(in the rows, 128 means zero)
Named moves come first, each a turn or a mirror and shown by rows before and after it. Which of them, in which order, take the first row of each pair that follows to the second? Write the first one first, as in the answered first pair.
move Q:
[117 128 154 150 172 126 149 143 101 113 102 126 127 155 168 139 106 141
 141] => [107 108 131 149 156 135 167 142 107  90 111 115 130 152 148 143 107 109
 154]
[159 127 129 103 129 118  87 140 154 148 138 116 121 136 146 128 167 164
 140] => [147 100 103 101 108 130 109 140 162 123 151 101 123 131 123 131 167 127
 157]
[ 95  96  97 140  84 160 157 127 112 101 138 101 137 118  96 129 125  56
 164] => [132 178 179 151 149 122  91 128  88 187 103 146 131 132 165 118 126 168
 112]
move U:
[ 93  98 130 167 126 121 184 175  94 101 124 108 148 114 108 130 123  95
 136] => [123 102 103 134  92 116 160 179 141 122 154 100 140  85  92 129 169 103
 131]
[122 119 124 117 145 122 157 149 125 114 118 108 118 153 122 144 118 115
 123] => [135 119 112 102 130 117 147 150 146 123 131 102 118 137 113 144 140 119
 120]
[111 113 141 122 120 177 159 130  84  97 117 141 121 144  73 136 108  98
 119] => [137 116 117  91  90 170 138 133 128 116 144 135 114 115  57 135 152 103
 114]
[143 127 143 132 169 113 113 131 148 131 127 132 132 135 142 134 136 160
 117] => [142 127 142 134 169 113 115 130 146 131 126 133 132 136 143 134 134 160
 117]
move E:
[133 108 126 108 122 114 120 124 127 133 125 134 140 111 134 122 157 114
 128] => [138 104 130 111 135 108 130 129 130 121 125 132 135 118 139 129 157 118
 131]
[126  99  84 106  93 136 117 114 167 102 142 106 138 113 102 134 152  98
 127] => [135  91  90 113 113 125 132 121 173  84 144 103 127 125 110 148 152 105
 130]
[143 136 118 123 120 123 104 150 152 143 139 123 106 109 125 125 152 123
 119] => [146 132 122 125 127 119 112 154 154 135 141 120 100 112 129 131 150 127
 120]
move V:
[124 163 103  99  91 115 110  94 157 149 111 143 129 102 133 120 125 105
 152] => [119 168 107 103  91 118 110  92 148 152 106 144 131 102 135 117 117 103
 152]
[145  41 134 124 141 102 170 159 178  66 139 112 112 137 128 170 114  79
 143] => [178  59 138 104 142  84 144 162 209  96 151 119 101 120 135 171 147 113
 127]
[133 104 149 135 166 104 156 131 130 112 102 108 102 128 157 151 129 164
 133] => [132 108 152 136 168 103 153 133 129 117 102 111 102 127 160 151 129 167
 133]
[161 127  93  95  84 131 117 126 184 142 145 120 121  98 117 131 172 134
 128] => [156 151 111  98  90 131  92 120 166 170 129 135 128 100 132 119 163 154
 115]
Now pairs of rows:
(two moves a pair)
[183 180 178 123 190  94 113 153 155 141 151 116  96 133 180 151 149 217
 143] => [146 182 200 152 208 112 126 144 100 132 119 124 112 157 192 141 100 201
 143] -> U V
[151  98 122 141 133 116 163 122 140  92 132  89 133 130 107 134 141 118
 151] => [171 134 154 142 158 100 130 122 138 133 119 110 128 134 135 130 148 170
 128] -> Q U
[138 102 116 129  91 150 134 125 148 114 129 108 123 117 132 139 144  84
 116] => [121 102 127 145 104 154 142 121 123 107 113 112 129 129 139 136 118  78
 119] -> U E
[122 121  99 121  91 128 131 125 147 102 145 112 140 126  94 122 130 104
 140] => [132 164 153 137 141 108 104 125 117 142 117 139 136 143 138 117 113 164
 113] -> Q U
[144 142 127 116 171 117 161 131 111 112 122 126 129 136 146 162 138 140
 130] => [137 159 103  92 115 132 122 116 119 158 129 131 145 105 127 135 156 130
 122] -> U E
[149 128 104  73  97 131  98 130 148 150 146  92  86 111 120 129 147 154
  96] => [ 91 131 140 121 132 149 120 118  66 130  99 104 104 153 139 119  72 136
 101] -> U E
[105 122 170 130 177 106  89 147  99 132 112 104  93 139 153 152 102 132
 136] => [133 116 133  93 137 102  72 151 155 143 148  92  84 105 128 153 153 128
 137] -> V U
[167 141 133 134 132 102 112 143 154 139 133 125 118 105 139 147 151 145
 122] => [164 137 121 127 117 108 110 141 160 139 138 122 121  97 128 143 155 135
 126] -> Q V
[181 139 149 106 164 141 149 149 144 163 173 100  66 153 180 178 177 175
 143] => [164 161 172 120 175 144 137 143 107 182 149 115  77 164 196 165 150 187
 133] -> V U
[164 158 143 115 134 102 105 134 131 162 140 133 108 112 142 113 137 169
 109] => [136 159 155 134 141 114 108 126  93 160 118 140 123 128 147 105 104 158
 110] -> U E
[132 144 125 133 196 121 110 109 109 157 124 159 169 140 131 141  65 129
 126] => [176 136 107 106 189 101 107 123 165 157 155 148 149 121 123 157 114 145
 126] -> U E
[107 119 122 171 158 108 173 116  85 117 105 134 144 173 152 109  94 138
 131] => [125 124 131 168 174  96 171 121  98 118 107 136 133 174 161 118 106 159
 128] -> V Q
[ 85 132 127 131 119 152 133 110  78 139 102 119 145 140 104 105  94  88
 128] => [114 111  91 104  94 147 138 117 132 126 138 103 132 118  80 116 138  76
 135] -> V U
[123 132 154 180 141 112 137 126 175  64 134 120 100 146 150 164  91 116
 105] => [145 142 153 168 141 102 122 130 193  80 143 122  94 136 153 166 112 136
  99] -> V V
[156 120 136 122 131 110 124 131 140 126 136 115 114 125 135 150 145 137
 120] => [134 112 141 139 142 116 142 129 118 109 124 115 119 138 137 152 121 122
 128] -> Q U
[ 82 178 169 111 124 137  53  60 110 221 110 177 136 136 178 131  77 182
 115] => [ 57  95  69  83  40 177 111  62 159 142 160 125 140 106  96 142  99  67
 163] -> U Q
[149 136 120 145 125 145 129 138 182 113 121 152  84 134 137 134 159 157
 123] => [103 145 137 171 127 165 131 120 124 118  89 161 106 152 142 114 111 139
 124] -> E U
[173 139 121 108 120 122  99 126 162 155 145 136 103 114 133 140 180 151
 112] => [114 109 141 161 157 147 158 122  87  96 106 134 118 161 139 144  98 103
 135] -> Q U
[143 119 112 104 109 131 110 118 143 145 133 108 134 105 111 120 144 117
 133] => [136 141 136 112 125 130  96 112 123 167 116 122 138 115 129 111 131 136
 122] -> Q V
[148  88 110 112 105 110 131 143 137 124 158 147 104 122  59 153 136 109
 147] => [124  99 154 149 149 109 141 138  82 119 122 163 109 155  89 151  85 121
 142] -> V U
[126 104 117  65 157 125 154  99 131  83 146 104 104 145 126 151 120  73
 150] => [126 111 134  77 182 117 157 102 118  82 136 111 100 157 141 157 107  88
 146] -> V U
[138 126 116 118 103 121 149 121 127 111 146 117 129 118 113 138 140 132
 131] => [135 121 124 125 118 122 158 124 120 100 141 119 128 128 117 143 132 132
 134] -> U V
